One turning vector, and how many ticks it has turned:
The counts run from 0 to 166.
[165 112 140 121 191 162 102 140 108 126 142 152 112 137 104 122  73 155
  64 128 104 115 133 169 130 111 158 156 121 126 113 125 109 128 169 103
 167 143 133 122 148 106 151 161 113 168 150  87] -> 51
[160 104 124 106 156 139 146 119 101 138 140 147 112 113 134 159  73 167
  83 147  92 132 148 192 131 100 151 157 119 134 140 141 121 141 163 119
 154 133 122 142 139  72 150 166  83 154 160  93] -> 137
[140 136 130 160 144 159 110 135 107 138 136 143 134 128 102 134  81 152
 101 118 109 161 145 169 118  83 161 150 107 136 110 153  86 135 157 128
 154 155 154  98 149 104 151 169  56 136 147 120] -> 67
[148 114 163 145 105 155 130 142 112 153 138 132 132 111 112 137 112 147
 103 109 107 148 146 150 154  77 151 143 122 154 110 133  71 134 197 112
 144 154 138 143 136  97 139 162  49 124 165 123] -> 82
[159 133 123 107 121 149  99 136 119 151 124 130 124 100 158 154  78 152
  94 171 100 144 167 147 123  71 162 129 129 123 126 118  80 123 162 113
 156 132 162 138 147  93 153 158  78 149 126  92] -> 132
[145 152 156 160 144 146 150 137 134 152 136 136 144 117 120 141 108 160
 106 118 109 158 129 145 150  71 155 136 110 140 129 151  73 140 182 135
 139 140 144 135 139 110 145 183  55 117 179 137] -> 154
[159 130 134 128 183 162 100 143  99 142 120 156 101 135  95 115  62 162
  73 118  88 134 136 178 109 117 151 163 111 124 115 140 106 125 140 114
 163 143 155 102 149 111 151 147  92 151 146 105] -> 123
[157 167 162 160 152 135 139 166 139 131 106 158  97 146 132 134  95 153
  81 109  85  97  93 135 144  82 156 160  94 142 106 132 119 110 143 107
 161 129 134 142 135 102 166 144  84 156 167  85] -> 103
[166 117 153 132 151 152 146 138 107 145 132 152 149 139 122 135  86 134
 123 126 101 149 144 185 110 108 141 138 110 122 124 119  76 134 179 102
 148 178 141 113 157 101 166 176  56 121 155 130] -> 74
[160 146 149 117 143 140 133 138 121 153 122 138  85  88 127 157 109 161
  92 140  84 106 111 122 171  78 154 144 120 144 139 119 110 118 165 103
 133 116 135 186 118  92 151 117  68 144 180  94] -> 27
[180 147 155 127 165 172 121 143 113 171 132 140  93 117  98 119  88 163
  71 152 107 116 135 156 150  93 163 145 120 115 120 127  96 127 174 109
 143 115 153 119 155 125 147 173 128 136 170 105] -> 44
[161 147 120 102 185 132 125 118 105 131 112 162 121 129 142 168  63 154
 100 173  89 124 140 181 110 100 147 143 101 113 153 111 116 124 133 119
 155 130 167 134 155  92 175 140  83 134 145 109] -> 129
[146 132 100 120 145 160  97 116  95 143 143 144 132 111 124 150  93 161
  79 150 114 144 165 156 146  84 177 149 127 135 139 154 104 129 170 128
 141 145 152 159 139  98 146 152  73 156 142 105] -> 64
[168 154 153 123 139 151  96 143 130 166 125 128  91 108 134 134  84 170
  74 154 107 118 150 126 161  63 168 141 131 131 119 135  92 114 173 126
 152 114 161 133 148 130 146 159 118 151 148  99] -> 45
[159 179 157 122 125 131 155 155 143 159 106 153 107 106 152 149 105 143
 120 133  73 126 111 129 136  93 157 133  91 123 128 114  86 111 150 108
 131 137 149 163 141 104 158 158  46 132 157 109] -> 23
[154 137 117 135 132 180 133 134  91 145 139 155 141 105  86 162 140 143
 112 137 103 143 139 156 125 108 151 122  98 119 129 125  86 137 173 108
 138 154 142 166 150  78 170 149  52 114 163 127] -> 78
[147 129 136 148 144 172 128 144 132 148 115 153 142 121 110 142 110 135
 117 134 116 160 133 151 104 107 157 115  99 119 107 107  60 135 172 120
 161 161 149 136 161  91 166 184  53 130 146  98] -> 146
[149 146 135 101 116 127 135 139 113 144 130 143 120 105 162 154 109 133
 106 120  85 125 147 162 148  67 169 153 117 132 126 135 107 123 191 105
 125 147 138 171 131  86 146 156  59 152 151 121] -> 8
[128 141 101 119 156 150 122 123 112 120 113 160 149 129 151 154  86 140
 114 134 104 154 130 161 108 106 176 132  89 135 130 127 103 122 158 126
 145 169 156 170 139  81 162 165  48 156 125 105] -> 72
[148 130 165 149 172 139 158 151 137 116 119 166 130 151 127 130  93 140
 108 106 101 131  97 159 136 107 150 137  86 136 113 124 109 130 177 114
 149 158 114 142 139  98 172 185  71 135 177 122] -> 160
[157 169 147 148 154 171 143 156 118 165 120 153  87 104  77 120 110 152
  81 104  82 125 102 137 138 119 158 155  97 129 111 137  85 120 153 110
 148 126 144 157 138 109 148 137  76 128 178  98] -> 29
[144 142 148 159 102 157 129 161 100 144 138 151 135 113  93 145 138 141
 101 102  84 134 128 154 126  80 143 151 117 141 101 142  89 128 158  99
 148 140 146 131 142  84 162 138  41 133 169 113] -> 10
[156 156 148 125 191 142 135 129 127 132  99 167  94 125 122 144  85 156
  92 139  91  99  77 129 133 116 152 130  87 135 130 101 126  99 138 111
 152 131 139 172 134 101 173 129  87 157 157  81] -> 35
[153 121 139  96 151 122 127 133 115 119 125 158 143 144 166 152  91 133
 111 134  89 123 139 177 128  83 163 147 119 121 119 122 113 120 179  92
 140 176 138 135 141  88 165 170  69 153 142 123] -> 1
[160 147 181 131 161 118 155 148 145 152 107 136  86 119 138 142  67 165
  90 124  78 111 103 131 152  86 139 159 111 146 123 136 109 117 151 119
 145 121 123 135 129 105 147 151  84 151 177 103] -> 31
[163 107 152 114 160 156  98 144  98 130 114 157 128 138 133 145  73 154
  93 147 101 113 136 157 119 100 143 143 132 143 108  98 102 116 148  88
 176 143 133 117 153  86 179 136  90 170 133  77] -> 126
[160 156 146 144 147 136 110 142 128 134 120 143 110 125 146 153  82 178
  70 154  94 106 137 124 155  57 148 135 120 142 118 122 110 123 149 114
 171  98 135 137 149  97 155 149 114 171 147  70] -> 46
[164 155 132 134 145 127 131 139 110 124 128 143 146 132 150 173  80 163
 103 177  91 137 161 168 135  55 149 145 113 138 146 136 116 142 142 129
 158 128 157 119 163  90 180 162  80 135 136 110] -> 61
[165 182 135 119 171 143 141 133 135 140 111 151 127 131 133 142 104 139
 110 141 101 122 103 134 147  87 169 122  92 113 142 125 101 109 171 123
 122 153 154 176 145 130 170 156  66 123 167 142] -> 166
[150 155 152 146 151 138 141 130 131 129  96 155 133 134 143 169 104 145
 135 127  87 121  93 118 138  80 138 123 102 139 141 107 107 105 157 114
 133 152 138 169 133  95 180 133  38 126 170 117] -> 91
[158 120 153 130 161 128 161 121 123 136 122 143 149 136 151 171  95 153
 128 159 102 137 128 163 135  83 130 125 107 136 151 106  96 135 165 118
 147 137 123 136 153  78 178 180  57 118 159 121] -> 148
[140  92 138 126 161 130 125 117 102 105 133 133 148 138 140 169  71 156
 103 140 102 126 140 173 130  85 141 156 120 160 132 129 120 132 166 114
 157 154 116 126 138  70 163 154  58 150 148 113] -> 69
[145  89 127 124 160 163 107 116  76 118 135 148 150 141  99 154  99 142
  97 122 105 135 136 171 128 102 147 148 127 151 121 124 105 127 172  95
 160 171 123 141 142  68 166 148  62 145 148 109] -> 70
[138 149 153 130 135 133 147 154 139 132  99 163 115 129 154 137 102 135
 117 109  64 123 104 148 117  96 147 145  95 149 108 124 110 109 149 103
 138 157 132 164 125  79 161 151  39 162 145  89] -> 16
[154 136 148 110 177 153  85 129 117 157 121 140 114 119 129 118  43 151
  91 133  96 135 144 163 119  96 163 157 125 129 114 138  94 114 148 125
 150 149 172 107 142 128 143 149  86 153 140 115] -> 124
[184 135 178 120 163 143 124 154 130 138 109 132 105 127 143 145  88 146
  96 163  96  97 116 127 150  76 144 138 131 122 118  86 106 112 167  87
 156 118 133 131 153 104 177 144 109 154 157  80] -> 39
